[173 130 124  74  99  78 141 129 114 117 107 164 174 129 100  76] 0 1
[ 45  29 162 143 161  86 103  81  57 122 199 142 140 113 151 116] 2 3
[174 175 152  68 191 114  91 114 181 101 128 168 130 138 201 124] 4 5
[219 107 201 118 189 177 226 113 139 141 162 199  84  79  55  95] 6 7
[137  80  97 104 154 107 200  80 139 139 158 137 113 166 144 188] 8 9
[150 166 153 184 167 131 191 165 156 157  91 117  86 117 140 215] 10 6
[216 103 109 143 128 188 165 200  40 113 255  37 109 133 168 170] 11 12
[ 78 219 161  75 156 165  92  67 162 167 175 111 143 160 136 106] 13 14
[148 137 130  94  86  45 128 170  94 104  95 124 203 104  99 105] 1 15
[136 140 176  95 144 126 176  72 147 114 132 137 182 151 145 111] 16 5
[127  77 172 175 104 120 137 110  78 157 192 125  88 103 108 100] 2 6
[140 148 151 171 123 135  91  56  92 112 174 131 112  70 159 110] 17 5
[102 230 166   0 230 131 112 114 214 160 117 145 158 172 157 115] 4 13
[157  91 203 174 133 135 166 115 111 161 177 152  72  95  97 109] 6 2
[150 125 106  73 136 147 153 163 198 101 145 147 145 134 156 167] 18 4
[115  96 134  64 154 117  18  58 150  97 137  89 228  88  83  84] 19 20
[121  81 158 144 228 115 104  78 129  38 167 160 149 105 203 126] 3 5
[116 117 131 107  73  98  96 147  58  43 148 187 147  74  98 165] 1 21
[180  92  50 115 148 128 208 156  98 135 219  62 113  76 200 199] 11 8
[102 162 143  31  84 127 120 103 102  61 142 114 228 101 105 122] 1 13
[129 106 124 105 118 104 204  95 136 134  88  78  91 139 208 176] 22 10
[ 97 204 120 104 155  96 116 126 137 195 126 105 147 179 115  81] 15 13
[ 84 211 121 107 169 120 155 131 146 171  96  83 141 180 147 204] 10 13
[167  94 119  62 107  99 186  81 130 133 111 152 115 185 176  68] 22 0
[116 151 160  93 102 169  86  50 148 170 128 119 106 151 237 116] 14 22
[184 167 134 130 178  83 117  67 157  91 169 174 118 148 167  52] 5 0
[128 168 164  49 191 131 142 137 191 140 122 162 117 213 152 137] 4 9
[150 135 155  85 109 120 145 131 107  67 131 136 169 160 109 145] 1 9
[165 124 121  94 136 114 107 105  90  77 168 137  75 131 114 123] 23 12
[ 64  90 125 153 173 138  88 119  92  76 175 193 100 138 138 138] 21 3
[127 177 132  89 164  97 141 178 165 166  68 104 124 150 180 203] 10 4
[140 119  84  84 112 101 142  37 166 105 139 103 107 132 124 157] 24 22
[ 85 118 170  76 102 129  86 137 153 127 132  99 114 174 164 169] 25 26
[ 90  66 162 112 193 105 108 125 145  86 136 109 137 145 159 128] 3 25
[145 120 168 145 244 116  87  58 144  11 182 158 159 102 228 114] 5 3
[126  79 154 113 168 122 129 120 115  55 124 151 187 111 144 141] 3 1
[207 119 178 111 178 171 200 103 129 128 145 203 101  95  59 110] 7 6
[138 100 169  96 131 143 164  77 136 110 139 116  99 227 171 142] 9 22
[120 102 113 115 102  61 140  86  98 197 147 169 129 184  84  17] 0 2
[163 149 101 114 114 109 103 129 137  84 144 165  38 105 128  82] 23 27
[124 192 116  63 185  43 118 204 184 218  66 157 136 188 135  78] 15 4
[108 169 113  96 111 170 101 112 122 142 110 131 140 155 113 170] 26 24
[185 121 136 148 142 143 162 149 146 140 161 207  64  90  56  42] 27 7
[157 134  93 194 117  89 137 195 150 169 106 151  77 128  78  35] 27 15
[ 72 129 146 185 102 160  56  81  55 115 184 162  88  63 113 127] 17 21
[129 168 138  78 162  61 114 187 170 198  74 147 141 169 130  86] 15 4
[ 79  60 157  99  49  82 146  59  65 159 175 105  93 133 201 107] 2 22
[ 74  52 171 103 211 101  89 120 162  73 154 113 141 157 175 156] 3 25
[130 178 143  75 191 101 146 185 185 173  45 134 127 165 174 182] 4 10
[120 146 131 136  74 192 108 169  93 144 126 161 108 132 136 103] 26 27
[121 101 139  57 149 107 227  86 133 140 138 142 180 146 128 167] 16 8
[145 149 136  54 120 148 176 117 132 132  85 132 177 156  97 175] 16 28
[ 88  93 171  92  89 113 167  87 100 176 157 123 170 158 110 119] 16 2
[152 122  80 129 148  35 139 145 134 198  98 129 132 129 150 120] 15 8
[153 198 129 176 178 117 119  97 145  95 122  95 120 134 203 171] 5 10
[144 124 125 139  86 160 122 190 122 130 121 176  95 136 118  80] 27 26
[ 99 152 139 140 125  95 118 146 164 142  97  54  99 158 155 211] 10 25
[ 71 113 155 119 123 109  67 113 160 112 179 120  70 155 142 173] 25 21
[100 142 159 120  87 203  79 107  71 153 137 146 126 120 149 131] 26 17
[115 191 122 130 140  95  74 137 151 228 117 109 141 155 139  69] 15 14
[126 158 152 169 118  79  74  42  82  79 201 121 106  98 184 113] 5 2
[139 193  75 122 152 121 154 180 149 149  38  64 113 122 147 255] 10 28
[173 113 186 187 140 174 137  98 117 140 143 151  83  69 123 112] 6 17
[160 138 129  51 111 119 129  61 115  72 138 131  51 129 178 109] 23 22
[147 129 176 135 143 174 100  25  62 140 189 171 100  41  66  88] 17 7
[175 129 118 103 171 100 151 106 133 157 121 132 140 152  91  79] 0 20
[140  97 100  81 106 155 211  90 146 129  93 110  43 140  87  56] 29 27
[136 142 143  69 102 141 144 161 116 189 104 196 148 197 113  85] 0 26
[157 152 149  24 186  99 132 161 188 172  84 194 126 171 107  87] 4 0
[162 116 128  84  89 120 113 143 115  66  95 129 154  91 105 183] 1 28
[167 146  99 150 162 147 138 148 120  85 188  77 132 119 189 143] 11 5
[180 119 118  18 176 148 222  65 139 130 131 166  97 121  45  84] 7 29
[155 127 123 184  94 190 120 120  48 130 201  58 104  60 165 141] 11 17
[100 171  93  92 115 139  89  92 136 131 132 137 152 134  82 174] 24 26
[ 82 112 154  92 119  81  96 107 102 171 155 127 126 142 141 110] 2 4
[178 174  39  66 125 138 117  95 170  88 102 102 110  91  49 241] 28 24
[ 86  74 165 156 193 149 102  75  70  79 167 154 139  86 157 109] 3 17
[132 122 120  74 112 109  65 116 203  86 113  68  98 160 140 209] 25 28
[124  95 189  78  66  66  83 145 154  50 131  66 141 117 147 166] 25 1
[127 156 129 118 160 122 179 138 128 161 101 130 120 125 118 169] 10 7
[ 85 140 139 117 146 133  80 134 128 124 149 205  83 140 148 147] 21 4
[167 164 134   8 206  74 147 165 205 180  68 215 143 190 133  72] 4 0
[111 120 113 120 124  97 134 126 133 139 159 194  97 173 105  88] 0 21
[130 190  65 137 145  37 104 124 161 183  95 109 121 142  61 105] 15 24
[149 195 160 158 166 147  58  55 166 118 163 133 109 128 220  98] 5 14
[125 106 177  62 159 103 116  85 192 102 160 125  90 143 100 124] 25 7
[174  91 113 134  86 121 156 124 139 109 117 138  73 110 135  83] 27 22
[114 152 115 164 117 137  57  15  77 123 166 116 113  52  62 132] 17 24
[170 157  86  82 128 128 135 118 147 125  92 149 120 148 101 152] 28 0
[167 187  57  87 139 140 141 170 166 122  36  88  96 125 121 253] 28 10
[151 169 172 120 126 165  82  95 110  86 141 127 137 152 225 141] 5 26
[209  91 131  97 138 114 161 152  56 138 198 156 117 200  69  66] 12 0
[151  78 115  60  91  53 167 121  95  68 121 131 192  54 135 179] 1 8
[203 105 112  90 113 175 133 162  72  85 172  84 101 139  96 186] 12 28
[191 174  73  51 125 133 101 104 132  80 109 129  61 104 134 175] 23 28
[127 195 148 148 148 159  32  56 157 135 158 138 125 138 190  95] 14 5
[ 69 232 174  60 204 168 138  50 162 129 176  92 154 242 119 134] 13 9
[121  86 188 135 131 140  91 128 182 106 134 157 160  77 100  62] 19 6
[179 167 102 146 155 152 129 142 116  85 191  83 112 116 194 152] 11 5
[123 167 125 163 111 157  82 118 172 167 146 143  94 126 121  75] 14 27
[ 92 134 170  57 133  79  95 131 139 163 137 157 124 153 154 114] 4 2
[164 192 153  86 191 100 109 125 193 103 126 158 126 143 195 118] 4 5
[125 131 170  53  56 143  99 179  72  75  91 158 198 109 124 156] 1 26
[ 95  72 149 118  33  70 100 116  49 109 155 114 158  85 106 115] 2 1
[165 127 128  81 199 125  96  99 153 155 108 104 205 132 110 146] 20 4
[ 85 152 131 121 169 125  72 148 144 140 155 209  79 151 148 151] 21 4
[132 151 106 116 110  36 127 188 107 154  79 114 168 125  91  82] 15 1
[129 153 138   0 190 121 176 122 188 180  47 130 108 164 142 106] 4 29
[156 133 166  79 142 163 119 123  68 116 249  79 131 189  98 130] 12 13
[149 145 180  93 154 132 170  63 142 107 139 129 185 158 152 111] 16 5
[117 173  82 117 168  75 194 148 134 188  65 123 133 175 112 162] 10 0
[129 146 114 169 131 115 147 172 147 163  95 103  89 117 125 140] 10 27
[141  61 132  90 245  83 159 119 135 129 124 214 170 188  98  21] 0 3
[160 167 154  15 199 125 141 123 178 160 119 201 133 139 107 117] 4 7
[ 48 122 132 223 106 156  22  78  35 117 213 196  41  80 120 137] 21 17
[ 84 108 104 145 106 138 125 140 139  96 188 191 102 130 135 197] 21 18
[137 198 108 107 131 195  65  96 182 164 107 123 115 122 153 170] 14 28
[108 127 101  62  80  73  76  56  62  90 192 137  42 116 143 106] 23 2
[120 207 111  55 155 137 100  52 131 107 159 133  97 147 146  95] 13 23
[ 93 113  92 207  95 128  88 180 106 107 178 207  16 118  86  89] 21 27
[101 155 129 146 124 135 127 110 110 158 118 114  97 120 125 180] 10 17
[163 131 100 118 177 111  84  45 143 133 152  77 179 114  46 162] 20 24
[ 82 108 151 135 199 159  97  96 134 130 158 138 165 136 170 115] 3 14
[130 121 112 157  93 105  82 150 167  99 137 163 102  85  78  28] 27 19
[ 61  72 144 148 202 137 115 114  93  85 171 190 117 133 141 142] 3 21
[ 52 113 161 102  62 172  79 135  28 170 140 125 141 155 154 142] 26 2
[185 139  71 113 118 184 149 178 114 108 147  51 122 109 143 193] 11 28
[168 143 104 147 159 187 174 163 118 114 227  45  93 193 158 172] 11 9
[162 142 114  82 160 132 175  34 134  77 134  99  84 147 171  97] 29 5
[ 95 167 118 164 135 119 122 108 106 167 102  72 109  93 146 197] 10 17
[145 115 146  55 142 109 144 120 152 150 105 152 113 146 185 134] 4 22
[109 134 192 168 158 186 108  32  87 122 178 101  86 191 112 142] 9 17
[129 103 142 153 128 140  94 151  49 104 210 142  85 153 102 137] 12 21
[167 182  36  86 120 132 112  95 176  97 120 111 113 107  61 223] 24 28
[140 142 134  74 205 151  72   7 118 167 169  50 218 140  76 136] 20 13
[135 212  64 131 146  27 106 133 178 197 113 110 117 164  58 100] 15 24
[117 182  85 124 158  96 181 163 140 178  66 119 126 182 126 165] 10 0
[137 149  81 107 123 149 107 138 116 100 122 141  94 108 117 218] 28 21
[139  88  88  83 136  99 187  79 122 130 138 117 127 115 150 149] 8 29
[128 177 101 143 133 138 127 135 170 149 164 159  87 133  89  28] 27 13
[137 129 114 135 117 150  93  90  87 121 126 120 114  77 111 152] 17 28
[136 209 118 168 155  85 125 112 155 120 109  87 116 123 203 196] 10 5
[209 158 104  29 166 172 178 118 153  87 103 178 112  81  39 175] 7 28
[155 178 128 172 174  66 114 119 135 111 142 126 129 149 166  83] 5 15
[113 159 105 132 131 117  78  38 130 112 154 125 113  76  67 146] 24 17
[183 109 103  81 119 167 196 120 202  89 203 196 150 119  97 165] 18 7
[123 165  94 128 158 122 123  77 165 109 167 123 118 167  54 164] 24 9
[150 165  77 110 181 118  79  28 162 118 159  79 165 105   2 175] 24 20
[183 105 166 120 141 179 218 116 146 137 115 132  79 115 103 107] 6 29
[166 138 191 149 173 164 157 120 161 116 159 127  95 201 103 141] 9 6
[114 173 128 107 166 109 143 169 146 166  82 127 135 140 150 175] 10 4
[177  91 144  97 124 119 143 138  77 133 179 153 121 178  78  90] 12 0
[172 106 167  77 148 129 119 161  95 133 181 131 134 164 124 140] 12 4
[130  88 104 153  61 176 136  86 143  78 212 162 150  66 150 176] 18 17
[180 150  98 108 152  86 132  98 148 121 129 179 127 161 139  49] 0 5
[159 146 109 183 131 134 122 126 154  91 166 148  72 100 135  73] 27 5
[108 110 134 115 104 170 118  14  77 130 119  98  95  79 114 105] 17 29
[123 140 198  72 174 171 202  73 164 117 143 122 173 255  84 155] 9 16
[ 59 155 130 131 145 144  91 104 115 128 204 155 102 152 125 129] 21 13
[ 96 112  94 119  75 114 105 104  91 141 141  93 102 113  97 161] 2 28
[100 159 146  77 175 119  88 171 160 143 135 211  93 153 157 147] 4 21
[104 149 128 165 141 135  73 100 112  88 204 178  86 133 170 143] 21 5
[190 131 119 113 160 130 173 137 159 130 167 212  70  79  38  43] 7 27
[164 127 139  72 131 166 219 142 132 137 147  89 182 140 140 146] 16 11
[152 129 163 124 145 175 111  43  79 131 159 162 105  40  92  87] 17 7
[134 160 139 137 137 114  66  73 162  64 162 133 161  83 174  92] 5 19
[136 135 161  68  46 153 108 169  86  92 104 140 191 109 129 143] 1 26
[105 122 176  77 148 102  92 132 215 133 138 108 104 171 155 166] 25 4
[158 130 129 116 129 115 126  57 136  71 148 104 102 124 208 110] 5 22
[128  98 173  90  83 202 107 172  44 128 158 130 135 183 133 155] 26 12
[127 127 136  85 104 167 119 162 110 154  92 159 147 178 127 108] 26 0
[148 177 121 155 147  67 101 125 138 127 139 129 125 143 179  87] 5 15
[155 128 128 164 127 147 159 151 163 118 143 140  82 186  92  93] 27 9
[110 199 117  98 155  91 113 136 135 203 121 114 148 169 117  76] 15 13
[158 118 116 171 109 191 119 128  50 136 211  52 102  52 160 140] 11 17
[102 153 156  63 134 135 145  58 150 125 156 107 141 162 174 111] 13 22
[ 90 134 173  50  90 206 155 143  92 150  80 148 184 192 143 151] 26 16
[ 99 147 161 116  92 212  81 112  47 138 110 127 136 121 163 132] 26 17
[101 185 142 115  99 117 101 203  97 219  73 122 145 193 146  94] 15 26
[ 85 174 166  94  83 232  55 132 112 178 114 144 150 172 186 132] 26 14
[103 129 136  39  97 204 164 126  91 143  79 113 124 181 147 150] 26 29
[124 180 181 113 179 173 145  82 148 125 172 123 142 141 127 117] 13 6
[ 77  40 177 150 225 155  85  37  63  80 157 147 155  64 155 104] 3 17
[150 133 166 124 142 152 125  54  81 145 170 167 101  49  87  86] 17 7
[200  95 162  79 171 149 170 127  75 113 217 179 126 133  53 101] 7 12
[166 129 134  99 165 109 181  93 146 157 130 177 114 243  82  86] 0 9
[143 118 168  67 172 113 126  98 178 124 168 154 111 122  82 126] 7 25
[183 193 168  97 199  98  71  84 183  78 133 165 130 129 224 100] 5 4
[178 130 140  64 219 124  77  88 141 150 117 108 195 134 105 153] 20 4
[ 74  99 183 135 106  95  34  58 154 106 155  61  66 118 161 157] 25 17
[143  79 131  95 202 101 158 102 131 132 125 188 162 172  92  71] 0 3
[109 143 175  95 147 177 122 133 121 135 126 147 126 240 122 159] 9 26
[102 115 141 108  84 107  96 129  91  45 138 173 143  84 125 154] 1 21
[125 113 130 107 132 153 163 125 162 113 166 140 127 197 131 175] 9 18
[166 114 159  78 148 138 121 162 104 131 177 127 123 159 117 136] 12 4
[192 171  83  93 142 138 108 117 159  68 114 116 103  99 176 182] 28 5
[136  82 173 100 241 136 156 100 119  96 162 179 156 112 100 110] 3 7
[149  80 123  89 104 139 167 120 121 110 148  84 108 126 198 136] 22 11
[113  26 103  99 195  75 192  75 128  92 162 158 180  78 190 173] 8 3
[ 56 205 163  47 117 227  89 126 100 159 143 127 172 200 178 137] 26 13
[105 102 163  56  69 186 128 116  86 139 102 134 136 168 205 143] 26 22
[150 141 126 109  83  58 114 183 129 115  77 128 183  99  95 103] 1 15
[120 142  94  89 150 129 197 105 137 152  87  77  95 161 134 164] 29 10
[187 192 126 109 154 109  88  44 145  27 189 137  60 106 203 106] 5 23
[111 137 107  48 143 180 154  44 159 166  93  90  94 156 139 100] 29 14
[ 91 111 141 169  86  81  75  51  68 121 212 114 106 121 178  97] 2 5
[111 189 112  89 160 172 138 104 131 146 213  62 145 157 146 129] 13 11
[206 134 108 108 141 188 157 158 157 118  95 135  83  67  99 198] 28 6
[130 136 106 126 125 102 124 126 122 140 157 193 100 163  99  91] 0 21
[115  93 133  74 247 129 102  49 107  22 149 179 107 124 168 127] 3 23
[157 212 126 171 184  90 135  90 143  99 129  94 122 123 227 175] 5 10
[ 90  64 119 103  89 146 138  76  93  97 155 153  49 146 218 159] 22 21
[115 222 105  38 153 162 112  76 170 121 131  88 154 142 110 183] 13 28
[163 158 138 129 172 181 185 145 134 108 206  67 109 235 143 184] 9 11
[ 89 111 121  94  79 131  88 122 206  62 177 170 192  96 123 132] 19 18
[126 108 129  90 159 111 151  84  85 165 187 185 115  90  57  95] 7 2
[131 129  96 130 123  83 145 185 163 150 133 121 147 140 127 126] 15 18
[171 175 164  77 198 100  97 120 191 106 119 165 131 143 213 114] 4 5
[181 161 124 142 171 100 116  87 142 116 153 152 130 151 166  75] 5 0
[145 191  84  60 138 165 122  98 166 122 115 105 134 118 101 177] 28 13
[ 82 133 166 155 170 163 120 101 135  94 198 154  75 255 110 182] 9 21
[138 158  82 135 138 100 146 202 122 177 134  82 119 150 137 109] 15 11
[184 170  83  68 132 147 109 121 103  58 195 106  23 104 193 131] 23 11
[141 171 198   0 195 121 181 136 199 167  81 183 179 188 146 124] 4 16
[ 19 141 166  91 111 107  93  57  73 174 215  92 143 149 123  85] 2 13
[127 143 162  61 118 194 136 136  86 156 116 178 136 140 132 130] 26 7
[105 187 182  96 175 165 137  73 164 126 173 104 140 247 114 143] 9 13
[120  71 153  49  72 174 143 100 102 137 105 118  93 165 248 140] 22 26
[169 159 159  86 171 108 105 123 173 114 123 155 124 136 175 118] 4 5
[123  29 168 123 206 134 124 137  60  69 193 140 160 146 132 123] 3 12
[163 117 128  25 185 155 221  59 120 132 110 145  95 146  60  98] 29 7
[ 83 178 170  43 154 170 166  66 157 146 153 118 205 194 115 109] 13 16
[106 128 123 135 171  93 123 164 130 162 116 143 150 157 127  92] 15 3
[124  80 152  90 223 124 160 108 116  93 151 183 148 123 110 105] 3 7
[ 86 100 136 137 217 112 140 137 123 113 113 131 154 150 164 168] 3 10
[ 82 214 136  87 175 108 118 113 166 193 142 110 147 186 116  76] 13 15
[117 133 138 111 164 156 131  90 112 116 219 255  69  91  44 112] 7 21
[182 170  66  62 119 151 106 112 142  78  83 133  68  96 117 181] 28 23
[185 175 121  69 175 148 148 205 139 148 168  78 118 137 195 163] 11 4
[ 93 191 186  92 195 158 146  69 170 111 179  95 131 255 115 152] 9 13
[ 84  77 150  61  96 117  86  70 153  92 117 120 142 112 166  87] 19 22
[ 46  53 156 150 133  97 105  93  67 122 187 126 139 116 144 107] 2 3
[115 145 155  48  99 186 121 158  94 178  94 194 153 199 146 112] 26 0
[129  79 105  96 133  65 141  93 160 129 145 101 116 127 169 198] 8 25
[211 135 186 181 166 155 149 124 167 108 158 155  86 102 155 131] 6 5
[201 157  50  66 138 124 144 140 152 115  72 149 118 147  84 159] 28 0
[ 84 161 161 128 121 169  77  28  85 140 177  86 130  91 130 110] 17 13
[158 148 140  42 178  95 144 147 171 180  92 179 137 173 138  82] 4 0
[210 100 168 145 141 128  99 117  71  73 239 124 103 155 151 138] 12 5
[150 175  70 111 140  89 125 182 138 181  66 115 116 139 106 127] 15 28
[ 74 131 144 134  97 140  49  86 120  94 152 126 155  75 123  78] 19 17
[125 198 149  55 192 106 144 175 191 179  57 143 129 162 183 186] 4 10
[ 55 175 153  98 117 146   5  75 190 132 134 131 165 115 146  68] 19 14
[ 95 129 165  79 138  71 110 134 129 179 122 140 128 133 152 110] 4 2
[ 86 127 145 128 128  85 104 137 200 147 105  60  86 176 173 217] 25 10
[127 131 139 140 152 136 136 121 150 120 163 132  98 175 107 130] 9 27
[115 115  99 119  89 115 116 104  95 130 158  98 101 112 121 163] 2 28
[118 118 103 196 102 140 102 167 116 125 170 197  45  97  80  84] 27 21
[226 132 155 139 143 197 177 143 163 111  97 158  86  77  99 181] 6 28
[121  99 160 150 112 114 122 108  98 164 171 127 102 118 106 119] 2 6
[ 81  83 174 105 176  91  75 111 183  86 149  92 135 169 167 157] 25 3
[ 66  91 146 169  87 121  65  40  23 165 169 101 105  53 117 106] 17 2
[122 131  74 128 144  71 193 131 145 168 100 110 122 117 182 242] 10 8
[ 75 190 129  28 174 172 157  49 139 138 137  74 141 182 120 104] 13 29
[119 151 143 132 172 112 131 133 156 163 138 115 121 243 103 117] 9 15
[201 170  82 105 141 141 100 106 150  62 116 116 125 101 148 196] 28 5
[ 94  98 120 145  84 108 123 117  68 168 213  77 121 132 144 126] 2 11
[156 144 146 162 170 144 186 164 142 162  84 123  99 131 149 185] 10 6
[156 183  53 106 146  85 126 178 148 180  63 107 116 146  89 129] 15 28
[121 193 158  58 187 155 154  66 146 142 162 148 149 133  99  89] 13 7
[158 161 101  54 143 138 123 157 162 122  80 131 129 125 133 194] 28 4
[199 151  91  77 137 134 142 132 151 137  89 151 132 139  85 129] 28 0
[143 139 103 171 104 114 159 187 160 144  92 125  77 106 108 123] 27 10
[131  61 158 135  88 122 125 132  19 131 224 105  98 149 104 126] 12 2
[163 128 134 125 138 112 141 184 184 132 117 169  90 126 106  62] 27 4
[113 168 126 138 177  80 126 167 153 181 119  98 106 240 109  83] 15 9
[179 139 102  82 126 134 144 124 147 128  90 142 128 133 105 145] 28 0
[163  69 163 161 105 178  83  92   3 100 219 106  92 108  89 135] 12 17
[117 160 114  98  92 197 102 109 240 124 195 167 152 145 180 175] 18 14
[ 97 224 122 137 144 123  51 119 175 250 122 119 125 165 159  48] 14 15
[213 110 144  95 216 146 112  44  99 142 156 114 200  99  26 124] 20 7
[103 162 162 113 140  98  25  84 179  58 158 136 166  86 167  68] 19 5
[181 149  97  60 147 149 151 109 157 120 105 145 115 119  76 190] 28 7
[162 160 152 155 179 132 115  85 156  80 170 108 113 183 174 129] 5 9
[ 84 111 129  42 120 137  95  56 178  93  99  93 140 116  93  74] 19 29
[182  92 109 169 134 140 115 119 139 135 134 113 114 102  69  74] 27 20
[206  95 152  66 117 136 109 119  48  67 211 126  51 141 111 133] 12 23
[104 183 135 110 153 150 123 107 157 132 157 126 116 142 107  56] 13 27
[137 145 140 120 118 141  72  61  83 108 137 129  75  78 135 112] 17 23
[101 207  90 161 159  66 154 194 142 213  57  89 103 158 140 171] 10 15
[193 111 104 172 101 139 170 186 129 123 168 120  77 103 130  90] 27 11
[180 117 109 124 154 151 121 145 111 130 175  62 145 111 144 145] 11 20
[ 73 186 175  95  95 242  42 131 113 201 110 152 142 168 199 134] 26 14
[192 183  62  32 126 149 111 107 140  58  90 132  71 100 126 200] 28 23
[ 97  78 149 114  56  69  95 108  31 119 170 108 146  84 106 126] 2 1
[178  65 145 125 101 154 155 156  98  78 220 128 125 140 114 169] 12 18
[191 117  55 149 107 193 188 203 144  85 253  65 130 107 201 197] 11 18
[104 147 175  56  47 195  88 185  64 101  77 159 192 128 169 159] 26 1
[158 159 117 110 174  78 135 155 126 192 114 157 125 134  69  41] 15 7
[150  77 189 172 133 139 158 120 105 159 157 146  69  88 101 113] 6 2
[134 124 111 113 131 161 162 118 173  81 187 137 145 233 127 206] 9 18
[157 114  96  92 106 130 163 150 175 112 164 169 138 152 116 131] 18 0
[ 30  85 130 167  71  92  68  94  49 153 222 145  77 119 130 134] 2 21
[101 117  82 191 118 160  94 184  59 100 255 142  45 115 165 184] 21 11
[132 171 126 102 151 149 101  87 170 193 140 174 126 161 135  79] 14 0
[155 185  85 147 148  83 143 220 116 215 142  63 127 159 138  91] 15 11
[115 118  99 181 133 166 111 176  81 107 215 109  85 117 164 171] 11 21
[ 69 156  99 181 148 112 130 162 103 149 127 148  82 149 158 217] 10 21
[159 161 158 136 166 127 118  89 144  85 170 120 120 172 157 126] 5 9
[120 131  95  75 144 102 189 105 135 162  70  89 103 177  99  77] 29 15
[160 183  51  91 137 107 123 172 161 161  44  93 116 134  98 155] 28 15
[ 46  59 147 157 219 125  92 109  88  71 183 206 127 133 152 138] 3 21
[118 171 130 154 167 132 175 143 153 145 103  82 118 215 147 226] 10 9
[130 152 128 128 173 117 136 143 148 164 130 117 120 235 114 131] 9 15
[112 149 162 115 171 176  78  99 162 144 147 139 151 140 180 104] 14 3
[ 62  80 163 179  71 100  74  62  28 173 187 104 106  74 133 114] 2 17
[182 184  71  95 130 117 113 167 141 144  54  95 122 136  95 164] 28 15
[173 140  91 136 104 121 123 155 138  91 145 173  17  94 113  52] 27 23
[152 180 167 121 132 159  76 107  99  84 142 158 133 149 232 131] 5 26
[ 87  62 170 150 194 134 105  80  85  86 158 146 149  88 140 121] 3 17
[195 189 114  99 162  97  68  42 140  24 177 153  70 103 226  98] 5 23
[ 97 165 128  46 152 150 160  63 157 133 145  90 129 166 112 113] 13 29
[133  97 159  43  97 166 247 117 170 102 160 178 213 166 114 186] 16 18
[182 149 110  70 165 126  85  63 118  92 140 118 103 121 119 114] 23 20
[185 154  98  66 140 153 149 121 138 110 105 152 113 110  82 174] 28 7
[140 129  98  10 152 127 170  45 129  83 102 104  46 150 126 109] 29 23
[123  81  97  70 100 113 175 110  96 156 138 144 137 121 207 211] 8 26
[ 84 133 102 145  99  45  99 158  86 213 131 110 127 150 112  85] 15 2
[168 158 157 192 161 129  59   9  94  67 199 123 110  64 197 105] 5 17
[ 87 176 178  27 149 157 185  74 143 150 142 123 209 179  98 121] 16 13
[148  27 179 120 176 141 127 131  59  81 203 134 129 143 105 139] 12 3
[125  79 154  82 133 100 135 145  96  36 132 143 191  87 128 128] 1 3
[119 142 141 108 130  94 168 150 134 193  94 136 174 180 103  94] 15 16
[126 142 125  66  90 205 101 165 112 129  85 153 147 143 143 193] 26 28
[181 112 114 121 168 159 107 113 101 143 182  45 179 115 122 170] 20 11
[203 133 162 157 153 131 102  95  98  53 209 122 114 147 178 122] 5 12
[138 130  73 133 144  53 160 158 120 173 113 110 139 124 125 107] 15 8
[110 119 111 104 106  69 144 102 111 176 145 165 127 159  83  58] 0 2
[183 173  97  83 110 149 119 119 105  78 200  90  48 107 165 139] 23 11
[ 99 170  99  87 114 141  96  82 137 127 111 137 138 124  82 172] 24 26
[144 215 130  32 194  57 113 197 198 216  57 154 155 181 148  83] 4 15
[131  98 156 157 108 132 126 120  97 148 166 128 104 103 121 117] 2 6
[131 181 127 121 127 191 102 120 143 172 190 104 110 131 177 117] 14 11
[110 100 149  86  23  55 106 122  63  68 150 134 174  76  96 136] 1 2
[ 92 103 140 110  63 104 103 141  58  39 156 187 149  78  95 180] 1 21
[190 145  89  99 110 116  99 113 139  68 135 160  15 113 120  61] 23 27
[107  93 186  72  81  71  78 133 167  65 124  70 124 122 143 167] 25 1
[155 162 120 114 176 173 143 112 150 113 123 116 112 211 115 203] 9 28
[171 105 119 112  68 117 128 161 122  72 114 158 145  96  95  99] 1 27
[144 102 120 203  70 145 103 118  88 129 148 151  54  59  82  42] 27 17
[147 165 109  53  96 204 109 164 105 112  57 131 127 133 131 208] 28 26
[111 126 164  58 147  93  73 140 214 145 129  82  98 187 163 156] 25 4
[ 82 225 136  96 192 139 137 105 141 171 135  80 148 185 143 182] 13 10
[166 139  94 132 117 118 117 139 135 100 143 156  53 111 114  66] 27 23
[ 70  87 175 144 111 114 111  78  74 157 205  87 104 215 118 129] 2 9
[159  76  71 126 123  72 181 120 133 128 141 140  86  81 132 128] 8 27
[132 150  78 113 108 115 130  82 182  96 144 144 142 111  87 185] 24 18
[163 122 120 143 136 134 158 144 142 133 149 181  78  84  79  72] 27 7
[ 88 141  88 128 104  83 115  73 113 140 176 116 110 117  76 158] 24 2
[ 92 116 135 157 100  80  82  44  78 110 208 114  93 116 187 105] 2 5
[156 144 149  38 113  97 120 159 127  82  85 145 191 100 127 130] 1 4
[149 137 179  94 122 124 143 108 131  72 138 121 147 202  89 157] 9 1
[ 99  99 191  53 115 104 142 104 199 118 123  82 158 175 127 153] 25 16
[144 197  80  33 172  73  85  87 213 134 113 157 140 129  64 169] 24 4
[180 178 130 111 144 110 100  80 132  69 160 141  92 118 174 105] 5 23
[135 112 119  95 102  76 150 118 125 164  97 113  92 157 200 100] 22 15
[183 112 108  74 107  87 141 137 119 112  94 176 158 138  89  95] 0 1
[171 156 107  46  89  84  93  97 108  23 122 149  90  94 143 121] 23 1
[169 110  80  68 139 172 224 113 123 127 145  38  83 141 146 127] 29 11
[186 123 118 133 140 133 165 165 142 135 168 198  66  92  44  41] 27 7
[108 139 157  79 138 100 190 146 126 191  95 127 186 189  93  96] 16 15
[107 185 136 116 108 120 109 207 101 214  87 128 151 180 134  94] 15 26
[ 78 149 143 130 141  72 108 143 210 137  89  31  95 193 178 240] 25 10
[110 198 121  99 142 149 136  94 169 152 170 131 115 146 112  52] 13 27
